E: [137 120  96 122 139 133 104 121 136 130 148 143 154 122 126 122 107 122
 127 142]
T: [136 122 103 123 153 129 110 123 136 124 155 149 144 125 130 124 104 124
 131 145]
K: [139 208 190 211  87  80 202 220  96 144  88 113  42  85 128 128 117 127
 129 134]
U: [139 208 190 211  87  80 136 220  96 144  88 113  42  85 116 211 194 216
 109 114]
C: [135 126 105 125 114 154 124 124 140 121 137 128 133 137 125 124 105 124
 126 135]
P: [139 133  91 126 130 142  90 124 161  90 131 151 132 130 115 124  76 125
 118 154]
J: [129 166 147 179 122  98 153 189  95 106 116 115  64 120 221 186 134 185
 211 105]
L: [124 128 109 126 108 134 125 123 138 124 122 122 123 150 128 124 113 124
 130 130]
D: [127 129 106 126 126 122 118 124 141 125 132 135 127 145 120 124 110 125
 122 140]
F: [125 121 108 118 134 130 119 115 142 124 139 137 132 148 118 116 108 116
 120 140]
asked: [127 129 106 126 126 122 118 124 141 125 132 135 127 145 120 124 110 125
 122 140]  D
diff T: [136 122 103 123 153 129 110 122 136 124 155 149 144 125 130 124 104 124
 131 145]  7, [123]
diff T: [136 122 102 123 153 129 110 123 136 124 155 149 144 125 130 124 104 124
 131 145]  2, [103]

Y: [133 146 150 134 138 114 170 107 127 152 152 106 137 159 145 136  82 161
 146 107 174 108]
A: [136 135 120 137 132 123  95 122 163 132  84 118 138 117 144 148 164 120
 145 119  97 117]
X: [146 103 143 146 138 155  38 165 166 139 104 165 146  90 144 143 143 137
  66 165  39 165]
W: [151 116 138 153 138  83  84  83 143 124 106  82 153 123 134 152 129 127
 143  85  78  86]
diff X: [146 103 143 146 138 155  38 165 166 139 104 165 146  90 144 143 143 137
  66 164  39 165]  19, [165]
diff Y: [133 146 150 134 139 114 170 107 127 152 152 106 137 159 145 136  82 161
 146 107 174 108]  4, [138]
diff A: [136 135 120 137 132 123  95 122 163 132  84 118 137 117 144 148 164 120
 145 119  97 117]  12, [138]
succ: [114]  [170]
succ: [151]  [116]

R: [126 132 128  99 104 107 173 104 125 146 113 121 158 110 140 136 158 146
  83 117 176 142 124 110 150 130 157  63 165 136 135  97 137 143 118 125
 144 149 122 169 147 116 157 106 126 103 164 144 126 144 129  94 128 128
 119  81  68]
Q: [119 145 138 132 125 149 154 100 149 121 115 134 130 108 133 139  98 134
 106 100 145 135 132 104 178 167 136  83 130 141  95 112 122 137 110 142
 140 140 158 141 128 109 140 116 133 139 123 128 145 136 123 102 145 149
 125  93 130]
H: [118 141 136 108 120 124 161  94 136 142 121 129 145 103 138 132 136 139
  94 111 174 131 131 103 158 149  99  68 158 139 112 116 128 146 116 118
 147 138 142 149 134 115 145 109 138 124 138 138 130 135 127 123 134 142
 126  85  99]
N: [138 140 148 162 147 198 140 100 174 102 100 144  94 120 125 144  43 113
 143  71 111 128 156 108 222 213 131 105  82 150  87 120 125 138  88 152
 140 139 201 119 103  89 115 131 137 191  53 113 162 105 115  74 170 175
 132 116 203]
succ: [98]  [134]
diff Q: [119 145 138 132 125 149 154 100 149 121 115 134 130 108 133 139  98 134
 106 100 145 135 132 104 178 167 136  83 130 141  95 112 122 137 110 142
 140 140 158 141 128 109 140 116 133 139 122 128 145 136 123 102 145 149
 125  93 130]  46, [123]
diff R: [126 132 128  99 104 107 173 104 125 146 113 121 158 110 140 136 158 146
  83 117 176 142 124 110 150 130 157  63 165 136 135  97 137 143 118 125
 144 149 122 168 147 116 157 106 126 103 164 144 126 144 129  94 128 128
 119  81  68]  39, [169]

Z: [ 62  71  99 155 162 103  46  97 127 121 104 138 129 150 195 213 175 160
  88]
S: [ 77  65  94 145 158 107  55 115 143 143 109 166 140 169 201 208 184 164
  92]
M: [110  79  93 157 133 102  68 126 128 142  96 161 117 189 193 191 172 125
  95]
G: [110  79  93 157 133 102  68 126 128 142  96 161 117 189 193 191 172 125
  98]
V: [116  44  92 154 128  69  51 160 112 140  75 168 133 153 201 207 170 168
  71]
B: [113  76 120 130 149 114  61 124 136 147 122 200 123 113 169 128 139 142
 111]
succ: [129]  [150]
diff S: [ 77  65  94 145 158 107  55 115 143 143 109 166 140 169 202 208 184 164
  92]  14, [201]
diff V: [116  44  92 154 128  69  51 160 112 140  75 168 133 153 201 208 170 168
  71]  15, [207]
succ: [147]  [122]

mip: [ 66  79  65  88 101  82  89  52 192 114  89]
lalo: [ 67  62  65  60 119 120  76 120 108 113  74]
Laf: [ 67  62  65  60 119 120  76 110 108 113  74]
Fup: [ 79  89  74  80 105  94  96  63 186 135  99]
tene: [ 79  89  74  95 105  94  96  63 186  88  99]
asked: [ 67  62  65  60 119 120  76 120 108 113  74]  lalo
diff lalo: [ 67  62  64  60 119 120  76 120 108 113  74]  2, [65]

